A single turn carries every row of the set below to another of its rows. Some are shown first; where does it send the rows asked next?
zigi: [ 11 -11   8 -39  -7   0   3  13 -10 -14  10 -11   7   1 -20]
pofab: [  2  -1  14 -12  -4 -14   6  22   8 -10  -1  11  20 -27 -14]
beme: [-11   1  19 -11  17  12 -16 -30  31  22 -13  19 -33  17 -19]
Buti: [-23   0   9 -19  -1  -6   5 -10  -2  48  14 -15 -13  -4   3]
ginok: [-19  -5  11 -28   2  -4   5  -8  -1  49   7  -5 -17  -2   9]
Dalu: [-23   2  21   0  25   8 -17 -34  11  24   4 -18  -8  11 -26]
zuzi: [  1  11   5   3   1   5  -8 -51  26 -11   5  -3  -1  -2 -35]
kam: [  6 -31  20 -11 -24 -14  -8   9 -19 -13   2 -16   3 -15  -4]
Rad: [-14  -5  26 -20  30  16 -18 -28  15  25 -12   4 -17  13 -14]
Sak: [-17  -8 -26  19   0   6 -24 -10  20  39   5 -10  -8  16 -28]
pasu: [ 16   3  -5  -5 -14 -25  -6   1  17 -15  37   7  -5 -20  -2]
tagu: [-18 -27 -12  32 -13  -2 -35 -10  13  39 -10  -4 -14   4  -7]
tisuz: [ 11 -11 -27  -6 -19   7 -17 -14  10  -2  38   8 -25  10   8]
Seme: [ -3  -9  16  27 -14  -6 -18 -53  16 -11  -5  -5  -6 -16 -19]
sunib: [-15 -17  30  12   2   1 -27 -31  21  20 -23  16 -36   1  -4]
sepup: [  3 -14   9 -15 -17 -11   0   7 -16 -14  17 -26  12  -8 -21]
nasi: [ 17  -6   1   1 -21 -28 -12   0  15 -15  31  10  -9 -25   9]
Guko: [  0 -12 -16   8   7  14 -27  13  22  15 -17  12  16   4 -39]
Goda: [ 14  -1   5 -13  22   7 -11 -40  20   0 -22  23  -6  10 -24]
Kes: [  1  -4  18 -12  -6 -15   4  22   5  -9  -4  13  18 -28 -10]
Vifi: [  0 -23  -1 -11 -30   8  -8  14  -6   1  35 -15  -5  14 -20]
Vasaz: [-22   9  11   8  13   5 -14 -35  29  20   5  -6 -21  13 -34]
regus: [-18 -23  38  -1  17   6 -29 -29   7  24 -20   5 -22   1   1]
gem: [-27  -8  23  31  -1  -6 -24 -38  20  20  -4  -9 -26  -2 -18]
sulod: [ 23  -8   2 -11 -16 -23 -10   3  18 -15  24  20 -12 -21  11]
gerur: [-20 -11  16 -19  -5  -7  -1  -8  -5  48   5  -6 -19  -8  16]
Tad: [ 13 -19 -22  -6 -22   6 -20 -12   8  -2  31  15 -28   8  15]
kete: [ 10 -21 -20   5 -26   3 -23 -14   5  -2  33   8 -27   4  16]
Zito: [  0  -3  15  -7  -6 -17   6  21   5 -10   1   7  21 -29 -15]
gusev: [ -7 -11 -23  -6   8  16 -23  -4  26  40  -8  12 -16  23 -19]
bev: [  9 -18  23   4 -11   1 -22 -46  19 -11 -24  23 -17 -13  -3]
Foron: [ -3 -14  12  34   0 -15 -21 -47   6  -2 -16  -4   1 -11 -19]
zudu: [-24  -9  13 -11  -7 -10   2 -11  -6  49  10 -15 -15  -9  10]
sozin: [-28 -14  32  19  12  -1 -27 -35   3  23  -5 -18 -12  -2 -11]
Fuva: [ -3 -29  -6  26  -6   5 -35  11  14  14 -26  12  11  -9 -25]
mupin: [ 14 -26  18 -34 -15  -4  -4  14 -14 -12  -5   1  -1  -7  -2]
dorat: [ 10 -22  19   8   6  -5 -24 -40  10  -1 -35  24 -12  -6  -4]
Pabi: [  0  -7  17  -7  -8 -17   3  21   5 -10  -3   9  19 -30 -11]
fiped: [  8 -27   1 -28 -26  16  -7  18  -4   1  27   1 -11  19 -12]
pav: [  0   8  -1  13  17  -3  -9 -46  17  -2  -4  -6   6   4 -40]
mukap: [ -5 -17 -15  27  -1   5 -30  10  18  14 -13   2  18  -4 -38]
liga: [ -7 -30 -10   6  -4  10 -34  -3  19  40 -23  19 -22  11   0]
dit: [ -1 -36   8  -2 -39   3 -14  14 -12  -1  26 -11  -9   6  -7]
zabez: [  7 -14 -25   5 -25   3 -19 -15   7  -3  40   2 -23   7   7]
zer: [ 22   3  -4 -17 -11 -20  -5   2  21 -15  31  17  -9 -16   2]
panir: [ 11   1  11 -18   6  14 -10 -46  28 -10 -14  22 -12   1 -20]
bafa: [  4 -24  -9   9   1  13 -32  15  19  15 -28  23   8  -1 -26]
kopi: [  6 -40   9 -18 -34  10 -14  17  -9   1  18   4 -15  10   0]

Dalu -> sozin
zudu -> gerur
And these:
gusev -> Sak
dit -> kopi
kete -> Tad
Kes -> pofab
sepup -> kam
nasi -> sulod
dorat -> Goda
Seme -> bev
Vasaz -> gem
Fuva -> bafa

A single turn carries every row of the set below to another of its rows. Some are shown first; where does it send the rows asked next?
Linob: [ 33   9   0  37  21  -7   2 -10  15  14 -16  19  -3 -14 -32   2  11  11
  12 -12   5   1  -5  -2  17]
Doz: [ 16   9   4  28  20  16   4 -16  37  13  -8  18 -12  -9 -13  13  24   7
  10 -29  16   7  -5  -1   9]
Dopi: [ -3  -2   1 -16   6   2  -2   3   5  -3   6 -24 -37   0 -13   0  -8 -12
   4 -22  24   8   1  40   5]
refor: [ -5  -2  -8  13 -34  -7   1  10 -17  -9   0  37 -19   5  22  25 -13  23
  11  -9  16  -3 -23  -7 -18]
mubi: [-28  -5  -4 -16  25  14  -2   6  18  -2  32 -17   4  10 -12 -14  18  -2
 -11   0   0   7 -34  -6 -26]
Rol: [  8 -26 -29   1  -2   4   7  14  -5 -18  -7   9  -9  41 -23 -19 -21  -7
   8  -7  14 -20  19 -16  -5]
zutab: [-15  -7   3  23 -16   4  -3 -22  -2   8  13  12 -26   4  38   2  -4 -10
  17  15 -21  12  18   7   1]
bekuf: [  5   7 -49  19  -4 -11   3   1   1 -14  -6  25  20   9  11   4   7 -11
  -6  10  35  -9  -9   1  15]
dib: [-23   0  27   5  10  18  -6 -28  16  -6   4   2  15 -16  18   2  -7  -5
   5  21   2  -1 -30  23 -16]
moduk: [-10  13  13   9  -6  19   3 -26  13   2  12   8 -10 -13  47  15 -12  -9
  12  11 -17  19   4   9 -14]
sut: [ 11  10  10  15  30  -9 -11  34   5  14  11 -10  16 -32 -23   4  -4   2
  -9   5   9  -7   7  23   6]
Kavu: [ -4  -1  -8   4  24  24  -2 -12  40   3  17 -13  -3  -9 -17  -5  33   9
  -9 -22   7   9 -21 -17  -6]
Vom: [-14  -2  21   2   9   0  -3  -9  15  -1   0   7  25  -1 -17   0  15   1
  -6  16  12 -23 -41  13 -37]
Buta: [  5 -32  -8   7   2 -13  23   9 -23 -11  -3   4  32  17 -10  -1 -19 -20
  -2  16 -21   3  28 -10   8]
tuz: [  1  15 -12 -16  17   3  11  24 -23   0 -21  -8 -31 -18   5   2 -20   4
 -12  -9  -2   7   0 -28 -28]
gak: [ -3 -10   4 -13  15  -8  21  -3   7  -3   1 -14  -6 -17  19  13  30  13
  -6  18  24 -12   5 -14 -46]
biko: [ -4  23   1 -13 -22  27 -25  35   3  -1  11 -23 -10 -24  -1  -2   3  -3
   0   3 -11   1  14  -9 -22]
Difid: [  4  14  -6 -20  34  -2  23  14 -15  -2 -12  -3 -16 -27  18  15   3  14
  -7 -13  21   9   6 -14 -28]
tete: [ -8   0   6  22 -18   3 -18   7   8   2  27  14 -19  -7   5   0  24 -15
  -5   6  19 -34  26  17   3]
Lem: [ 21  -3 -19   5 -28  -6  -8   1  10 -25 -25  -5  16  26 -31  -4 -17 -14
  11   4 -24  10   6  -4  -4]
Tus: [  7 -38 -14   0  -1  -2  20  10 -17  -9 -14   4  28  12 -12   2 -11 -19
  -7  18 -28  10  24 -10   5]
Tuno: [  4   0  -5  24  11  -8   5  26  11   8   2 -16  33  17  10   8 -42  22
 -14  -9   1  11   2 -19 -15]
diza: [ 16 -30 -16   0  11   6  14  10  -4 -20  -2   8  -8  42 -22 -22 -26  -3
   1   1   9 -18  15 -14   0]
Debot: [ 27 -11 -10  -4   2  33  19  -3 -11  20  33 -17   5 -30  -1  -3   0   3
  22   4   8  -2  26   3   2]
Zab: [ 16   3  25   6 -32  11  11 -11  -2   7 -14  -9   2 -29 -14  24   3 -19
 -21 -19  -1 -18   8   8 -16]
Buk: [ 10  -5  13  33  13  -8  20  17   0  -4  35  19 -12  12   6  15 -16   3
   2  -4  -2  21 -28 -10  24]
moni: [ 25  -2 -22  13 -12   4  20  38   6   6  -8   9 -11 -11  -3  34  13   5
  16  12  -6  33 -22 -25  -5]
bezes: [ 21 -11 -19  -1 -29  -9 -11  -9   8 -29 -23   4  10  30 -26  -5 -14   1
   6  -2 -21   5   7   4 -10]
Ravuv: [ -6 -15  -1  -2  -1   2  11  -6  18   7  28 -10  14   2   4   3  47   2
   7  31   3  -9  -5 -10 -41]
des: [ -8  10  17  13 -24  21  11  25   7 -23 -17  -9   2  32  13  -1  17 -10
  17  11   4  20   7 -31   9]

moduk -> Doz
Ravuv -> Vom
Dopi -> Debot
And these:
biko -> tete
diza -> Tus
Lem -> Rol
Kavu -> gak
moni -> refor
bekuf -> Tuno
zutab -> Linob

A single turn carries every row of the set below to another of its rows. Some are shown first; where does it send the rows asked next?
Gofaz: [ -5 -14 -12  16  -3  -8 -11 -16  20   4  -7  18  12  41 -14  29  38 -19
 -19  -6 -25   4 -12  14  23   7  13 -10  -3  20 -33 -23]
meku: [-10 -20   4   2 -47 -18  18  20 -21  -9  -7 -13  -5  -6   5  -3  15  17
 -12 -15   1 -18  22   3  11 -26  36  10  -1  -1  24  -6]
zar: [  1  25 -41  -5 -27  19 -19   4   5  -6  22  34  30   5  11  23  -7   8
 -26  12 -48  -4 -16  28  38   7  23  39 -21   0  -7 -27]
nepa: [ 26   3 -14   7 -20  10 -12 -29  24   3  32  -4  13  37   9  23  12  -4
 -15  -5  -8  -5 -12  18 -15  22  21  23 -14 -26 -21   9]
Rudot: [ 10 -10 -14  -2   8   0 -22 -45  10   0 -33  16   6  14  16  26  24  -4
 -13  -2  -5  15  25   9  17  -2  11  -6 -12  26   2 -12]
Kozi: [  8 -27  -8  -7 -50 -25  -3   9 -19  -5  -3 -24  -4   4   8  -8  23   8
  -8 -13   7 -17  -3  12   8 -32  46   3   3  -4  27   1]
pema: [  2 -18 -53 -14 -36  16   2 -21  -4  -6 -13   0  37  24  18  32 -13  -8
 -12  28 -50   6  -3  19  10 -24  22  12  -4   6 -29 -26]
lusir: [  7  -3  -8  -6 -17 -33 -16  30  -6 -17  -3 -16  -1   2  12   2  17  12
 -14 -25   4 -22   6  25  31 -28  11   1   6   0  25 -22]
ral: [-21  -5 -12  28 -23   8  21 -18  -2   5  19  23  48   2 -12  33  -5   0
 -13  43 -24  19 -22  15  21 -16  25  35 -11  11 -10  -9]
Tuf: [ 21  -7   0  -6 -39 -27 -10  24 -12 -12   5 -17   1  13   7  -4  16  19
  -6  -8   0 -15  -3   9  14 -23  27   5  11 -18  45  -2]
mok: [ 11 -23 -42  -8 -41   6  10 -12   5   8 -11 -17  15  22  -2  15 -12 -11
  -6  -9 -48 -16 -15  24  -2  -8  19  12 -17  -2 -50 -27]
Lupo: [ -9  12 -11  -5  -5   7 -11 -28  25  -2 -23  22  -2  19 -10  56  31  -7
 -19  22 -16  -5  18  23  10  -3   9   0 -15  29 -16  -8]
Dun: [-10 -11   7  36 -18  -2  39  -5   9   9  13   7  31  15 -25  26  -8   0
  -3  19 -26   7 -14   4  -2   1   5  24  -8 -11 -25  -9]
tilev: [ 24  15 -16  -7 -16   2 -19 -27  22  -2  12  15  10  19   3  39  14  -5
  -6  47 -10  -2 -27  22 -14  -2  24  20  -8 -29   7  23]
lun: [-19  -1  17  31 -31  -1  21 -10  10  13  13  25  19 -12 -26  24 -13  28
   2  25 -41   5 -17  16  14 -15  36  33 -21   4  -3 -10]
Negu: [ -8  -5  12  15 -21 -22   3  17  -6 -12   7 -17   0  -2   4   6  20  16
 -12 -23  19 -16  22  16  25 -28  15   9  -3  14  24 -10]
pote: [-13 -23  -3   9 -40 -14  15  25 -20 -11  -1 -15   1  -8  13 -10  11  11
  -7 -19   3 -20  17   7  20 -38  34  10  -6   4  13 -10]
tadu: [  8 -29 -11   1 -38 -20  -5   9 -15 -11   4 -26   2   9  21 -10  21   3
  -3 -14  13 -16   1  11  10 -41  40   1   3  -6  18   3]
Noko: [ 18   1   4   6 -18 -10 -16 -45  23   7  24   0  12   8   4  34   1  17
  -3  23  -9   4 -24  32 -22  -3  38  27 -10 -29   2  15]
dufi: [ 10  17 -21 -11 -32   2 -25  13  15  -1   0  31   4   3   1  14 -12  28
  -6   1 -74 -15 -19  26  29  -3  31  20 -18 -11  -2 -35]
san: [  8 -14 -46 -23 -49  22  -8 -19   5   1 -25  11   2  19   7  22   8 -14
   0  30 -49 -14 -11  13   1 -26  44   4 -20   5 -26  -2]
vela: [ -2  -3   3  26 -16   0  24 -19  -7  13   1  23  26 -34  -7   5 -20  13
   1  21 -11  13 -12   6  13  -7  24  43 -28  -4  14   2]
paf: [  1  11 -23   8 -18  -2  -7  22  11   3  18  37  12   6  -6   6   6  -3
 -21  -9 -48 -15 -34  18  26  23  21  28 -18 -24 -22 -25]
letiz: [  0 -31 -31 -18 -38   4  -7 -26   8   1 -33   3   2  20  15  24   0   6
  -1   9 -60  -3   7  16  -3 -27  41  -9  -7   2 -32 -25]
zumav: [-20  -4 -29   2   0   4 -18 -29   9  -7  -3  35  25  20  14  44  33 -15
 -36  17 -18  14   5  21  25   3  24   7  -5  18 -22 -19]
Mepat: [  9  32 -29 -15 -22   2 -16  17  16  -2  -9  33   7  -2 -17  31  -3   6
 -10  27 -55 -19 -28  31  31  -4   9  23 -20  -1   0 -23]
geno: [-20   6  -3  17 -36  17  31 -12   5   8   2  25  13 -16 -21  33  -4   4
  -4  42 -24  -7  -7  13   1 -13  31  37 -31   5 -12   9]
ladak: [ 29   0  -5   6   4  -6 -15 -46  10   3   4  10  19   1  18  18   4   3
  -4  19  11  19  -8  11  -7   3  18  22 -11 -22  23  18]
vavo: [ 18  12 -28  -5 -18  -1 -13   7  -4   5 -15  29  17 -24  -1  -4 -21  14
  -2   0 -49  -4 -24  19  44  -6  16  30 -27   3  15 -31]
dapov: [-10  -6   1   0   7 -16 -27 -40  27   0 -14  24  -4  17   4  47  36   5
 -22   4 -17   7  10  28   5   2  27  -7  -3  10 -15 -14]
lagar: [ -3  -4  13   5 -34 -24   2  14  -9  -7  -3 -19  -5   2  -7   8  23  21
 -15 -21  11 -17  20  16  23 -21  21   7  -1  19  32 -12]
nosaf: [  7  -2  -3 -12 -26 -40 -10  27 -11 -12 -10 -14  -6  -3   1   6  19  16
 -18 -19   0 -21   4  24  23 -18  16   4   9  -5  34 -20]
dof: [ 15   8 -32  -5 -16   7 -15 -43  12  -3  28  -3  35  15  19  43  -2  -3
 -23  27  -4   9 -15  37  -7   3  20  36  -9 -15  -9   3]
lami: [ 18  -7  -5   2 -29 -26 -10  29 -10 -16  15 -18   7   6  16  -9   9  14
  -3 -10   5 -17  -9  14  19 -32  22   9   7 -22  35  -4]
lon: [ 22 -24 -46 -19 -31  12 -16 -25  -7   4 -41   7  11   7  21  -3  -5  -4
   3  -2 -46   2   0   7  23 -24  32   0 -20  18  -8 -23]

lami -> lusir
zar -> zumav
And these:
lagar -> meku
dapov -> lun
tilev -> Mepat
Rudot -> vela
nepa -> paf

A single turn carries every row of the set below to another of its rows. Some are shown first; where does it send the rows asked next?
nezif: [-30 -38  -9  10  16  -7   2 -25 -20  11  12  14  66   9  42  -5  -5  -4
  -3 -18  17]
suf: [-30 -39  -7  14   9 -15   2 -12 -23   9  23  14  63  10  44  -7  -7  -1
  -3 -16   1]
fur: [-14 -19 -25  18 -12  -3  11 -11   5 -10  29  38  32 -25  53 -12  15 -19
   5  21  25]
tupus: [-21 -20   8 -45 -11 -18  -3 -15 -39  -7 -13   8  24 -14  23  26 -23   8
  -9 -20   2]
pevol: [-31 -39 -13  15  20 -17  -6 -10 -14  13   9  19  64   5  44  -5  -7  -3
  -1 -20   3]
Buri: [  1  12 -13  -5  25  11  14  17   8  -5   2  33  48 -19  11 -30 -12  -5
  -1 -19   0]
domu: [ -8   3  12  -9  19   0 -12 -16  10 -13  15  29  10  11  -7 -16 -25   3
 -10  -6 -17]
pugi: [-14 -48   2 -34  -1 -15 -14 -19 -29 -28  -6  27  10  10  13   3 -24   7
 -12   0  -7]
Zan: [-14 -32 -30 -23  -3  -4  20  -6 -33   6  33  15  54 -18  26  17  18 -27
  -3 -15  14]
Bufi: [-29   9  -7 -28  27   1  13 -29  -5 -17 -34  32   8 -12  -5  12  -5  -6
  -9 -10   4]
Livof: [-13  10  -3   1  20  11  -3 -25  14  -4   6  48   8 -16   6  30   1  11
  -3  -9 -12]
muge: [-39 -27 -16   6  18 -17 -31 -22 -21  -3  10  34  -3   0  17   9 -16   1
   6 -13 -18]
rem: [ -5 -20  20  -9  -1 -14   7  -1   5 -29 -16  30 -10  -1  27   7  16 -24
 -25  11  31]
gidez: [ -2 -22  -7   1  20 -15  -8 -15 -26 -11  21  11  45 -14   5 -46 -16  -3
   2  -5 -17]
Vasi: [-14 -14  -8  14  16 -16  -2  -2   5 -15  10  34 -16 -17  38  21  26 -34
  -9 -12  -8]
zilo: [ -4 -24 -20  15  12 -23   6 -12  -3 -12 -35  25 -16 -10  20   3   3 -20
 -14  19  -3]
Valez: [-18 -38   9 -49   7 -13  21  -7 -20  -3   5  15 -15 -13  25  13 -10 -14
 -14  20  18]
zub: [  0  -8  13 -42  -2 -16   3 -15 -27 -24   6   2  25   7  29   8 -26   5
  -8 -27 -14]
potu: [-22  -7  -8 -43  25  -9  27 -29 -19 -14 -16  15  -3 -26   1  17   4 -23
 -11  -3  -5]
buve: [ -3   7  13  -6   2 -16 -14  10   0  -6 -23  18  15  21  39  -3 -19  13
 -10 -13  15]
baga: [-18 -25 -20 -26   4 -10  19 -16 -28   4  41  11  57 -28  18  19  15 -25
  -5 -14   4]
Dut: [-12 -27 -31  20 -14 -11  12 -12   2  -3  27  35  30 -35  43  -3  13 -26
   9  20  22]
mevez: [-15  -8 -27  18  -3  -3 -11 -13 -16   0 -18  22  44 -35  27 -35  -1 -27
 -12  -2  34]
pitu: [ -9  23  17 -24 -10 -13   3 -14   2 -20   1  19 -11 -14  33  -6  -1  -9
  -1  12  37]
geg: [-23 -22  -3 -24  17 -16  -5   9 -16   1  26  15  -9   8   5 -17 -30 -17
  -2 -10 -19]
Lud: [  1 -36 -18   1   3 -15   2 -14 -35   2  -6   5  55 -41  29 -29   8 -24
  -8 -15  -4]
rik: [-15  -6 -19 -17  22  10   7 -10 -17  16 -18  14  66 -34  29 -22 -10 -11
 -15 -22  16]
konaf: [-28  -4 -18  -4   8   4  -6 -12  -3  11   5  44  55 -11  21  -9  23   7
  13  -2  43]
tiv: [-18 -18 -23 -26  -6  -4  22  -7 -31   2  48  15  50 -23  23  15  16 -25
  -6  -5  12]
Giz: [ -2   6 -14  16  16  -8   6   3  -1 -17  18  14  23 -18  25 -37   1 -48
 -22   3  24]
povam: [ -7 -27 -28  11 -11   2  17 -25   1  -9  25  34  38 -31  47  -5  18 -22
   7  17  28]
zaz: [ -4  -4   7 -25  23  -9   9  -6   6 -12  35   9 -15  -7  16 -10  -6 -38
 -24   7  -7]
Kis: [-17  -7 -12 -15  16 -10  26   5 -29  18  33   2  19 -31   2 -28 -18 -29
   1   5  13]
vup: [ -1 -31  -4 -23 -20 -27   0 -15 -25 -13  -3   4  -3 -27  53  18  -9 -19
 -21  18  12]
Git: [-12 -38 -24   0  23 -27  -4 -15 -19  -7 -34  16   0   4  22   1 -15 -10
 -16   4 -21]
Vopor: [-34 -12 -10 -28  38  -7   2 -22 -15  14  28  14  -8 -16  27  30  -4 -21
 -19  -3  -4]
Naze: [ -1   3   7   0  10  -5   6  19  22 -14   9  37 -12  -4   9 -15   1 -20
  -1  -7  -8]
per: [-11   9  11 -30 -13  -9   4  -5   1 -17 -24  30   3 -34  39  18  10  -5
  -8   2  35]
Gogu: [ -5  -7 -18  -6  -7   4  25 -19 -23  16   1  12  43 -60  11 -15   0 -22
  -3   3  23]
zuzir: [ -6 -14  15   1  -7 -17 -21 -15  -5 -13 -37  24  26  -2  41  10 -14  21
 -15  -5  11]
Bato: [-35   9 -15  -7  15   4  -9 -17   7   4  10  43  56 -19  20  -4  16   1
   4  -2  40]
numiv: [ -6 -14  15 -18   1   8   9  -2   7 -21 -27  43  18  10  10  18 -18  14
 -15  -9   9]
kifod: [-33   7  -7 -10  13   5  -7  -8  -1   7  14  42  60  -8  23  -9  19  11
   6  -5  33]
fid: [ 13 -19  -5 -30 -23 -27   8  -1 -26 -10  17   5 -12 -16  36   3 -13  -9
   2  17  -1]

zuzir -> tupus
Dut -> Bato
buve -> zub
And these:
tiv -> fur
geg -> zaz
rik -> Lud
Giz -> Buri
pugi -> Valez
Bufi -> Git
Zan -> povam
Vasi -> Livof

